In the rows, 128 means zero.
The rows of D fall into 4 groups, and each row is roughly a mix of its group's hidden directions; some rows fit no group.
D (131 x 10):
[[129 147 126 139  81  84 149 154  83 119]
 [130 166 135  82  89 118 119 103 121 172]
 [175 104 178 148 124 124  89 129 126 151]
 [ 66 133 110 104 124 153 119 142  89 102]
 [130 130 175  88 112 143 112  98  87 154]
 [125 138  98 102  56 127 108 126 134 150]
 [142 157 102 141 148  86 100 173 157 117]
 [147  85 167 104 148 114 108 166  95 129]
 [105  94 133  97 133 152 117 173  81 116]
 [115 159 138 105 194 123 123 104 158 113]
 [ 99 121 178 151 154 120 137 119  86  94]
 [144  70 110 120 132 151 144  78 136 107]
 [106 154 105 144  58 125 127 139 118 102]
 [148 179 118  99 113  96 130 109 161 163]
 [140 116 122 124 120 198 111  97 108 156]
 [ 93 149  95 129  94 142 120  95 119  79]
 [ 51 144 116 149 138 146 108 122 116 135]
 [146 101 125 137 136 138 167 133  71 169]
 [ 92 127 101 140 143 143  62 156 131 129]
 [135 112 180  91 102 140 164 128  92 124]
 [ 79 149 118  87 147 104 157  92 121 136]
 [105  98 152 143 169 150 142 143  82  99]
 [ 95 179 132 166  86 120 119 142 137 148]
 [128 129 102 187  97 141 139  82 117 140]
 [110 163 134 118 176 118 141 119 181 155]
 [120  81 111 174 149 146 130 153 138  88]
 [135 138  98 187 147 119  95 118 168 124]
 [178 108 145 164  92 128 115 166 141 113]
 [113 112  68 103 119 132 151 139 141  82]
 [135 114 167 189 158 145 123 151 107 114]
 [ 98 135 116 119 178 150 168 138 131 173]
 [147 175 124 125 117 113 128 102 192 118]
 [136 138 133 138  88 139 168  67 123 107]
 [ 88 123 122  98  99  89 138 101 106  89]
 [151 105 167 165 151 133 108 131 134 182]
 [135 151 111 174 113 107 135  71 158 126]
 [125 126 154 108 157 141 159 115 188 159]
 [119 161 107  79 132 169 142 166 118 110]
 [117 138 100 133 161 121 119 183 177 117]
 [ 75 108  75 147 136 145 151 123 126 104]
 [ 98 157  91  99 155 117 151 168 139  99]
 [151 109 173 139 121 101  69 125 139 108]
 [142  68  97 171 103 143 123 126 136 113]
 [105 177 154 161 107 124  97 159 150 144]
 [153  99 134 131  90 108 103 116  94  78]
 [147 176 134 162 121 118 178 127 103 101]
 [162 143 111 129 162 128 117  80  89  96]
 [136  99 146  99  95  98 148 130  98  78]
 [ 98 144 150 105 124  98 172  77 138 138]
 [109  77 130 101 147 121  89  85 109 128]
 [ 96 118 178 123 173 107 101 143 101 133]
 [145 132 167 150 198 115 139 140 117 119]
 [128 146 136 129 157  84 133 165 185 135]
 [128 156  92 154  65 131 140 108 110 116]
 [122  83 105 126 131 158 143  78 161 107]
 [126 116 154 161 172 113 119 164 177 124]
 [141 120 101  98 150 165 188 140 121 148]
 [140  96 133 122  82 152 117  68 134 138]
 [139 142 135 178 115 100 144  92 163  94]
 [100 143  86 139 160 105 102 103 167 151]
 [ 55 168 102 122 135 135 134 129 121 129]
 [154 130  77 124  84 152 116 126 138  86]
 [159  76 163 117 142 109 113 159  94 129]
 [159 134 121 118  84 145 151 143 117 188]
 [ 92 114 151  76 142 114 146  99  99 153]
 [133 118 177  97 154  99  84 151 140 113]
 [135  85 136 112  89 127 131  76 100 152]
 [158 102 129 185 127 154 110 169 138 141]
 [133 144 124  92 128 117 160 125 190 163]
 [159 134 113 133  88 147 178 126 163 157]
 [104 162  84 140  84 135 139  98 126  96]
 [ 99  90 121 125 153 110  72 140 154 104]
 [106 136 150 109 198 137 159 110 123 116]
 [130  84 159 128 114 148 121 153 125 188]
 [114 163 181 130 181 124 126 144 113 145]
 [151 156 120 152 115 171 124 149 163 174]
 [142  94 137 117 133 142  87 170 124 178]
 [ 74 127  83 139 124 159 156 140  98 133]
 [151  94 137  92  86 140 132 142  91  91]
 [118 118  95 124  90 113  91 130  75 101]
 [142 117 136  89 100 151 148 156  83  90]
 [159  98 141 111  82 135 137 144  96  83]
 [134 144 156 117 143 157 186  93 152 148]
 [132 127 139 159 184 116 130 182 122 108]
 [133 144 123 110  89 146 151  97  66 137]
 [106 118 111 135 121 137 126  84 105  62]
 [142  68 115 120 135 154 140  78 139 111]
 [118 143 102 164 148 109 120 187 155 151]
 [155 104 128  84 167 136 175 147 112 141]
 [114  65 141 115 115 148 100 139 139 169]
 [149 138 105 108 141 120 108 157 184 170]
 [110 108 159 147  84  77 108 136 101 130]
 [143 115 177 121 136  97  71 133 144 108]
 [136 136 130  59 115 128 143  84 103 134]
 [148 126  97 148  62 114 102 147 144 141]
 [135 149 137 132 157 154 100 178 177 138]
 [ 92 170 104 141  72 123 133 143 129 104]
 [119 150  77 170 151 117 101 112 163 124]
 [162  99 140 158  89  95  93 132 132  97]
 [178 148 167 138 111 108  96 112 163 138]
 [130 146 143  82 163  81 132 139 163 106]
 [111 169 102 167 128 110 146 131 181 112]
 [129 133  79 128 122 160 188 107 114 135]
 [128 134 133 131 125 190 134  76 116 159]
 [136 131 158  68 152 129 139 106  83 137]
 [142 100 119 162  66 142 142 139  92 126]
 [138  84 106  95 109 148 144  72 123 123]
 [138 152 152 108  99 155 172 118 127  78]
 [132 160 160 128 146 165 143 173 141 169]
 [139 181  99 130 115 114 150 106  97  86]
 [103 125 134 173  92 151  88 154 161 128]
 [130 103 164  87 125 159 131 116  95  83]
 [106 104 150 125 167  73 106 149 133 155]
 [117 102 101  90 130 162 140 118 111  72]
 [144 108 180 161 129 143 102 101 122 169]
 [168 185  77 127 120 123 134 135 143 126]
 [107 187 156 148  86 116 120 126 113 150]
 [142 118 126 123 137 168 166 135  84 177]
 [112 114 144 147 146  80 119 114 145 188]
 [100  99 141 105  93 132 123 105  68 129]
 [131  97 146 100 105 153 133  70  93 135]
 [ 78 170 101 145 128 141 128  88 154 121]
 [201 117 140 110 111  97 141 127 139 110]
 [124  87 140 144 142  63 103 141 124 151]
 [109 128 142 122 121 111 164  62 109  99]
 [132 156 109  92  90 124 163 145 136  79]
 [105 157 105 141 160 109 142 190 131 108]
 [156 137  88 110 140 144 103 138 182 159]
 [151 156 134 123 112 151 137 168 159  73]
 [144  99 131 149  86  94 142  84 113  98]
 [152 154 117 117 183 155  97 130 159 154]]

One row of each group comes first, with its name. Which group is each row after those in?
[144 141 111 115  60 115 104 125 127 168] => S
[128 164  95  78  98  99 154 110 143 136] => M
[142 139 175 135 117 121 147 122 171  75] => Y
[102 155 134 160  91 116  75 111 146 108] => P

[100 105 126 100  96 136 119  92  72 116] => M
[164 110 118 180 106 111 104 128 149  89] => Y
[135 132 100 156 112 160 168  92  94 156] => P
[102 131  93 132 155 127 153 165 137  72] => S
[124 133 141  98 164 126 138 125 194 159] => M
[119 186 127 144 160 164 151 160 134 144] => Y
[126 141 122 124 127  70 138 186 147 108] => Y
[139  92 136 112  95 153 132 141 137 192] => M
[ 96 113  97 165 123 167 151 135  96 161] => P
[148 101 106 151  94 134 120  83 170 154] => S
[163  60 123 122 143 145 131  91 128 122] => S
[143  80 115 149 104 151 128  75 156 119] => S
